One turn moves each row of this set onto another row. After a few examples, where does it send each row asked below?
j888: [ -7  -3 -22   4  16  17  -2  11  -6   2  -6  -2   3  -5  -9  -4  -1  13
  -6  -4   2 -10  12  -3  -1   9  12  -1   7  -8   1   4   7  11 -13  17
  -6   5   1  12   4  -8  10   2  -3  -9 -10  -9  -5  -2  -2 -13  13  -7
  -4   3   9   3  -8  -6 -12   3  23  10  -3 -16  15   6   1  16  10 -24
   3   3 -17  -3]
j592: [  8   1   2   8  -1   7  10  17  17   0  11  -1  19   8   1  22  11 -17
  16 -15 -14   4  23   5   0  10   2  -2   2   3   6  -1   3   8   0  16
 -19   8   0 -15  12  14  -4   0   8  -1  -4   9 -11   5  -1  -2   0  -9
  10   0  21  -3   4  13 -12  -6  10  -4  -7   5  -4  13  10   7  17  -1
  -9  -5  -9  -2]
j174: [ 13   5 -16   6  11   7  -3   1  -3   2   4   2  28  -5  -8   1  -2   9
   3 -18  -8 -15 -21  -7 -20  10  -1   1   1  -2  -5  18  -6 -14   2  -4
  -5  12  -4  -1  10   7   3   0 -10   8  -9   2 -24  -6 -20  14  -1   4
 -15  10 -10   8   4 -11   2   4   5 -16 -13  11   3   3   8   6  10  -4
 -18 -13  -2   6]
j546: [ -6 -12   4   1   0  -8   7   5  -3 -10 -11 -13   6  11 -13  -8  10  10
  -7  -7   8  -6  -1   5 -18 -12   4  -2   7  12   6  18  -2  -6  13   7
   1  -3  -5  -5  -1  22  16  12  -6 -18 -14  -2 -23  -5  -5  -6   1   7
  12   5   0 -13   3  15 -14   8   0  11  -4   2   7  -8  -2  13  13  13
  14 -14  -7  -5]
j983: [ 10  -3  -2  14  11  10   0   5 -10   4  12   1  23  -2  -2   1  -2  14
   8  -5 -26 -10 -15  -3 -24  13  -5  -6 -10  -4   3   5   0  -9  -7  -8
   8   2  -7  -2  15  11   9   8  -6   0  -9  -6 -24   0 -21  12  -1  -3
   6  11 -12   1 -13   0   4   3   3 -18 -12  11  -7   6   2   7   5   1
  -2  -6  -3  11]
j590: [  0   7 -13  12  -1   6   1  13  20   5   5   1  28   1   0  25   8  -8
  11 -16 -13   5   8   4   2  10  -1   0   4   6   2  14  -5   3   8  15
 -21  11   1  -9   7   6   0  -2 -10   3   7  -2  -7   0  -6  -6  -6  10
 -16   6  22   9   5   1 -15  -8   1  -6  -4  -6   5  12   6   2  24   4
 -11 -12  -3   0]
j59: [ 20   1   2   2  13   9   7   4  -6  -3   8  -2  15   7  -7   2   2   3
   1  -8 -11 -17 -12 -13 -29   9   2  -1  -4  -6   1   5   0  -5  -6  -1
  -2   4  -8  -4  12  17   2   0   6   2 -20   9 -27  -5 -19  18   4 -13
   6   2  -8  -1  -1   5   8   9  15 -11 -15  18  -3   0  12  15   7 -11
 -14  -6  -7   3]
j65: [ -1  -5 -19   7  19  19  -2  13  -7   3  -2   1  10 -10  -6  -6   2  18
  -6  -8  -1 -16   7  -2  -2   2  14   2   6 -13   0   4  10   2 -18  12
  -1   8   3  12   9  -3   2  -2  -1  -5 -10  -8 -11  -2  -3  -7   7  -9
  -2   5  -3  -1  -9  -6 -14   3  23   6  -8 -11  17  10   3  12   3 -19
   3   4 -18  -3]
j60: [ 10  -9  -2   1  -2   1  10  14   1  -9 -14 -11  -9  13 -20  -1   6   7
  -2  -6   7   0  17   3 -19  -3   4 -15  -7  17  -4  20  -9   1   7  13
  -5   4  -1  -8  -7  13  14   9   3 -12 -17   5 -26   0   3  -9   6   3
  11 -10   7  -2   8  15  -2   7  10   8   2   3  -6  -4  -2  17  12 -10
   7 -15  -9   1]
j95: [  4  -3 -10   5  -1  -3  -1  10   2  -7 -22  -6   1   4 -18   3   4  16
  -3 -11   4   1   1   7 -11  -7   4 -15  -4  18 -10  33 -14  -6  11   7
  -2   8  -4   0 -12   9  13   4 -12  -7  -5  -5 -23  -1  -2 -10  -1  20
 -11   1   3   8   9  -1  -9   3   2   8   0  -1   3  -4  -4   9  15  -5
   4 -17  -2   4]
j678: [ -3  -5 -10   2  -8  -7   2  14  -3   0 -13 -12  -3   5 -18  -2   7  15
  -1   4  -8  -3  -2   4 -15   4  -1 -24 -11  17  -6  13  -9  -2   7   9
   4  -3  -6  -4  -1  11  20   8  -8 -15 -16 -10 -11   4  -7 -11   2  16
   9  -6   5  -6   2  10  -1   2  -6   6  -7  -9  -8  -3  -6  21   9  -7
  13 -18  -8   5]
j790: [ -6  -4 -24  -1  15  18   2  11  -3   5  -3   2  11  -9  -5  -6   5  10
   1 -11   3 -13  14   0  -2  13  10   1  11 -11   3   2   9  10 -16  18
 -11   6   8   9  11  -9   4   3  -4  -7  -5  -5  -7  -3  -4  -8  11 -12
  -3   6   7  -2 -11  -5 -16   0  21   3  -7 -14  18  12   3   9   4 -15
   1   5 -15  -4]
j750: [  1  -6   0   4  14  -1   0  -5  -7   0  13  -5  25   2  -6  -8 -10   0
   3 -13  -5  -4 -17  -6 -20  13   1  15  12  -6   8   0   4  -6   6  -5
  -2   0 -15  -4  12  17   9  17  -8  -8 -15  10 -20  -5 -18   9   5  -8
   9  19  -1  -7  -1   0  -3  13   8 -14  -7  16  -8  -1  10   9  19   3
 -14  -8  -5   1]
j877: [ -5  -4  -1  19   4   3   4  12  15   4  18 -14  27   9   2  13   2 -14
  -3  -7  -7   4   7   9   3   1   4  18  11   7  10  -3   5  -2  13  13
 -16   2  -5 -11  10  21   3   8  -3 -13 -12   2  -6  -3  -2 -12  -6   6
   6   5  20  -8   8  11 -10  -3   0  -1  -1  -8  -2  11   8  11  26   5
   0  -5 -15  -6]
j199: [ -5  -5  -5   6   0   6  10  17  11   9  13 -11  23  -3  -2  14  16  -7
  17  -5 -19   7  15  15  -1  22  -4  -1  -4   9   3  -3  -2   3   2   6
 -15   0  -1 -13  10   5   0   7  -8  -4   1   8  -5   7  -8  -7  -4   3
   4   5  19   2  -1   8 -12 -14  -9 -11 -11 -11 -10  18   0   4  18   3
  -3   3  -8   1]

j750 -> j546
j65 -> j888
j983 -> j678
Now find these:
j95 -> j590
j59 -> j60

